One turn sends every row of this set to another row. A few are shown first. Where does it send the rows asked after them?
sek: [  0   6   8  -5  -6  -1  26 -15 -19   0  -2  -2   4  11  -2  -2  -1   7
  15   1   5  21 -12  16]
Bozuf: [  2  -6  19  -5 -15  -4   7 -16  -2  -5  -6   0   5  -6   2 -23  -1   3
  21 -13  -9   3   6   1]
tuma: [ 15   2   2   9  -9   2  11  -2 -26  -6 -12 -12 -11  17  -4   7   1   2
  -4  -7   7   0   7  -2]
darag: [  4   0   7  -2  -7  -2  27  -5 -13  -4  -9   0  13  12   0   8  -4   0
  14  -6   3  17  -9  12]
lome: [  0   2  14  -3 -23   4  -7  -4  -8  -8   1   1   9   0   2  -6   0  10
  21  -7  -1   4  12  -5]
tos: [ 17  -2   7   3 -14   0   8 -12 -22  -4  -9  -7 -11  16 -14  -6 -16   8
   8  -5  12 -11  -2   8]
gud: [ 11   3   6  -2 -17  -2 -12  -6 -21   2  -3 -13   4  11   1  -5  -6  21
  11  -6  -2  12   4  -5]
Mided: [  5   5  22  -1  -7   1   9 -13 -23 -10  -3   6  -2  11  -7 -21   4   6
  -1  -1   4 -14   0  14]
nilik: [  8   1  10   2 -21  -4  14 -10  -3  -2  -5  -2   2   4 -12  -8  -7   2
  20 -12   7 -20  -5  13]
Zerug: [  6  -4   9   3  -6  -2  10  -7 -21   0 -10 -20  -1   5   6 -12   8   1
   5 -15 -13  22  11  -5]
nimi: [  1   1  12  14  -9   0   0  -5 -25   7 -12 -10   2   7 -12 -17  -8  -1
  26 -17   5  15  16   1]
miko: [  2   9  12   9  -8  -5 -14 -12 -16   4 -10  -3  -3   4   4 -12   3   9
  13  -7   6  14  20   4]
niron: [  4  13  18 -12 -11 -10  32 -14 -12   0  -8  -6  -2  16  -2 -12  10  14
   5  -5   3  -2   6  11]
Zif: [  4  -2   3   4 -20   5   0   5 -20  -1  -4 -19  13   8   0   1   1   5
  15 -15  -8  15  11  -4]
Div: [ 6 11 14 13 -8 -1  6  2 -9 -6 -1 -7 -1  6 -6 -9 -8 19  4 -7 12  9 -2 26]
refa: [  2   8  12   9  -9  -8  -8 -14 -18  12  -8  -9  -1   4  -7 -22  -4   9
  24 -12   5  13  11   9]
rulot: [  8   6  -5   5 -15  -9   0 -16 -26  14  -9 -12   5  13   7 -14   7  10
   7 -14  11  -5   5   2]
pesa: [  5   2   6   3 -18  -2   0 -15 -20  -1 -11   8   4  10   5 -11   4   4
  10 -12  17 -12  14  -8]
potu: [  2   3  12  -4  -6  -1  30  -9 -18  -2  -7   3   8  12  -7   0  -6   2
  18  -4   6  18 -12   7]
Pura: [ 14   0  21   5  -4  -5  12   2 -22 -10 -14   5   9  16  -7  -9   0  -3
  -4 -12   1 -13  -1   3]
gokig: [  6   6   8  -7  -5  -5  19 -15 -14  -2  -6   4   4  12   5   4  -2  10
   8   3   6  18 -11  12]
Bok: [  6  -2   8  10 -13  -3 -14  -7 -11  -1 -15  -3   6   5   5  -5  -6   1
  15 -13   4   8  22  10]
nozop: [ 12   8  16   5  -1 -10  14  -2 -31   4  -8 -10   3  16 -10 -16   7   5
  -5 -11  -3  -5  -9   9]
rumop: [ -3   1  14  -1 -11  -3  11 -13 -10   0  -2 -11   1  -5   7 -19  14   1
  14 -14 -13  14  10   0]
Maku: [  5   5  15  -7 -11  -4  39  -4 -16  -5 -14 -10   4  21  -4  -4   7   3
   5 -12   1   0  11   7]
Lag: [ 11   4  11 -11 -11  -6  26 -12 -16  -7 -14  -8  -2  24   3  -2   3  13
  -3  -4   3  -2  11  14]
Zir: [ -6   8  10   0 -21   7   1  -7 -21   2   7 -15   3   2  -5 -15   6  13
  22  -7  -3  14   9  -1]
dunak: [ 3 13 17 16 -7 -1  8  9 -4 -9 -3  0  2  3 -1 -3  0 13  1 -9 11 10  3 16]
vokiz: [  2   2  12  14 -11  -6  -3   1 -11   5 -15  -4  11   3  -3  -8  -3  -5
  24 -22   2  10  18   0]
sen: [ -3   3   3   4 -19   5  10 -19 -29   5  -4  -5   1   9  -3 -23   6   3
  18 -12  15  -7  13   0]
zerof: [  9   4  16 -11 -15 -10  29  -8  -4  -6 -15  -2   8  17   0  -3   1   8
   7 -11   2  -9   7  12]
Belu: [ 17 -11  10   0  -6  -5   1 -12 -22  -4 -15 -13  -2  11   2 -13 -10   7
   5 -12  -8  16   6  -6]
Nadaf: [  7   1  15   0 -18   0   0  -1 -18   0  -4  -5   9   8 -13 -13 -13  12
  26 -13   0   7   2 -13]
mor: [ 13 -12  17  -5 -11  -6   2 -16 -12  -5 -12  -3   0   5  -4 -21 -16   7
  17 -12  -6   6   2  -2]
kel: [  7   4  14  18  -9   5  12  12 -10 -13  -6  -6   3   8  -7  -2 -10   8
   5 -12  11  10   4  20]
laru: [  1  15   6  11 -10  -3  22   0 -20   4  -4 -15  -7   7  -4   0  19  -1
   3 -12   3   3   3  -3]
Puv: [ -1  15  10   4 -17  -8  15  -9  -2   3   2  -5  -1  -2  -1  -6  17   3
  12 -10   3 -11  -1  10]
bod: [  4  11  18  17  -9  -2  16  11  -7  -4  -3  -6   6   5 -12  -9  -7  11
  11 -16  10   9  -4  17]
Tata: [  2  13  17  17  -5   3  14   7 -16  -6  -1  -7  -5   8 -11 -11  -4  15
   5  -9  13  15   0  15]
Raza: [  0  -1  17   5 -10   4  22  -3 -23  -6  -3  -6   9   9 -11 -20   8  -7
   7 -12  -4 -12   1  20]
limav: [  2  -3  -6   7 -22   2   7  -9 -22   4  -9 -11  12   9   6  -9   8  -4
  13 -20   8  -8  14   6]
fedu: [ 11   4  15 -10 -12  -8  33 -11 -18  -1 -14 -10   0  23 -10 -12  -5  12
   9 -10   3  -4   3  13]
beven: [  7   4  11   5  -8  -4  10  -3 -20  -3  -5  -9   9  10   4  -8  16   0
  -9  -8  -6 -10   1  22]
vosa: [  3   1   9  -6  -8   0  22 -11 -10  -9  -6   7   8  10   5   8  -2   2
  10   0   5  15  -6  13]
Puz: [  9   2   3   8 -14  -8   8  -8 -27  10 -14  -3  10  14  -4 -15   0   2
  15 -22  13  -7   4 -13]

Zir moves to lome
Zerug moves to rumop
Puz moves to rulot
Now these:
laru moves to Puv
darag moves to sek
Lag moves to Maku
vokiz moves to refa
Div moves to kel
Pura moves to nozop

One turn sends every row of this set to another row. A few are shown first. Where does it send the rows asked after them?
mivef: [ -4  21   4   0  12  15 -10   0   0  14   2   8   0 -12]
giru: [-3  3 16  5 10 14 16 10  9 -2 -8 15  4 -8]
dudok: [ 4 -5  9 -6 19 16 11  7  5 -2 -6 15  1 -9]
kifos: [ -5   9  -1  -1  -1  15   8   1  -9 -26  -3   7   8   3]
miz: [ -4  27  12  -1  -5  19  -2   1   5 -14  -1   6   4   2]
Zovur: [-12   9  13  16   1  22   5  -1   1   3  -9  11  -5  -6]
Rebak: [  2  17   4 -10  -2  12  -8   5   4 -17  -9   6   2 -18]
nur: [ -2 -16   7   0   9  14   2  -2   2  -6  -1   7   3  -1]
puzog: [-8 17 -6  5 -2 14  6  3 -6  9 15 12  7 -2]
Muvo: [ -6  -2 -11  -4   9  22  -5   0   4 -12  -5   9   0  10]
Zezeg: [ -1  13 -19  -5   1  14   9  -1  -1  -1  10   9   9 -14]
deku: [ -2  14  10   8  11  12  -2   1 -12   1   8  22   9 -11]
Guf: [  6  14   2 -17   7  21  -9  -5  -1 -16   3   7  -1   0]
kege: [ -8   0 -17  -3  -1   8   8  -3   7   5   4   7   5 -12]
kefud: [ -9  13  14  -7   8  17  13  11  11 -10  -8   6   4   7]
Puso: [ -4   6  -5   4  -3  22 -11  -7  -9  -9   0  14   1 -18]
tisal: [ -6  17 -10   1  10  13   0  -1   3  15   2   9   1   6]
Zov: [ -2  17   8 -11   5  11  -1  -3   5   2   0   3  -4 -25]
Gaz: [ -2  14  16  -4   1  15 -17   7  -6  -4   1   9  -2  -3]
simal: [ -7  22  -9  -2   3   8  19   5  -3 -12 -10   7   4  -5]
vef: [ -2  24  -4  -3   9  13  -4  -1   7   5  -6   5   3 -22]
velag: [ -7  -5   9   9  -2  11  12   1  10 -11  -9   5   8  -6]
Kosud: [ -3  20 -18  -2   7  11   6  -3  10   6  -5   6   4  -4]
boma: [ -5  11  -3  -7  14  12   6   3 -17   1   4  11  -3   9]
fabis: [ -9  11   1  11  -8  20  -8  -4  -8  -6  -1  14   3 -16]
zad: [ -2   4   7 -18  17  19   7   6   7 -11  -6   6   1   5]
lenum: [ -6  18  15  -6   4  12  -4  -1   1   9   5   5  -5 -18]
meda: [ -4   9   6 -18   8  15   4   4   6  -8   2  -5  -7   7]
gid: [  0  -2  -4  -2  12  23   2  -9   1  -6 -11   9  -7 -18]
Nuviz: [ -8  16   8 -12   2  13  10   6  10 -10  -2  -6  -4   5]
Revab: [-2 -1  4  7  3  9 22  2  8 -5  5  4  8 -8]
vubin: [  1 -10   3   1  11  12  16  -1   1  -1  10   6   5  -3]
lud: [  3  15  -1   2   9  11   5  -2  -4 -10  -1  19  12 -24]
sagev: [-13   9  -4   8  -3  19   3   6  10 -13  -9   8   4   9]
Fim: [-13   3  -7   5  -3   8   6   0   3  13   9   9   3  -3]
Tesa: [ -4   6   3   0   2  16   3   1 -14 -20   2   8   6  10]

Zovur moves to simal
meda moves to lenum
Now these:
vubin moves to Fim
giru moves to Kosud
deku moves to sagev
kifos moves to Puso
kefud moves to vef
Rebak moves to Guf
velag moves to Zezeg

